X = [[-77, -443, 9, 515, -600, -163, 68, 436, 134, -548, -29], [204, -160, -738, -172, 542, 64, 72, 148, -342, -288, 213], [-498, -365, 242, 178, -318, 80, 610, -413, -42, 218, -353], [-509, -462, -255, -100, -697, 477, -144, -143, 13, -633, 27], [-41, -177, -583, 46, -513, -99, -124, 218, -530, -497, 494], [372, -544, -55, -463, 317, 25, 423, -250, 203, -77, 281], [-587, 335, -152, 257, -525, -197, -659, 69, -410, -129, -439], [-336, -440, 187, -439, -806, 289, 159, -439, -118, -253, 161], [136, -243, 94, -226, -694, -423, -414, -371, 335, -22, 422], [388, -172, -332, -490, 406, -178, 379, -170, -454, 55, 338], [-541, -35, -536, -131, -574, 344, -180, -28, -657, -513, 83], [375, 327, 347, -299, -44, -680, -385, 215, -335, 68, -127], [-314, -51, -61, 122, 444, 73, -323, -108, 422, -64, -749]]
Which number is the entry just right of -124?
Answer: 218
The entry just right of -118: -253
Which number is the third smallest entry?
Answer: -738
Which number is the entry just left of -659?
Answer: -197
Which number is the entry just right of -371?
Answer: 335
Which number is the entry just left of -160?
Answer: 204
The entry just right of -100 -> -697
Which number is the 2nd entry in reading order?
Answer: -443
Which number is the entry just right of the smallest entry?
Answer: 289
Which number is the entry just left of -124?
Answer: -99
Which number is the entry just left of 213?
Answer: -288
The entry just left of -680 -> -44
Which number is the third largest entry?
Answer: 515
Which number is the second smallest entry?
Answer: -749
Which number is the second largest entry?
Answer: 542
The 1st entry in reading order: -77
Which number is the entry just right of the centre entry?
Answer: -659
Which number is the entry just right of -253?
Answer: 161
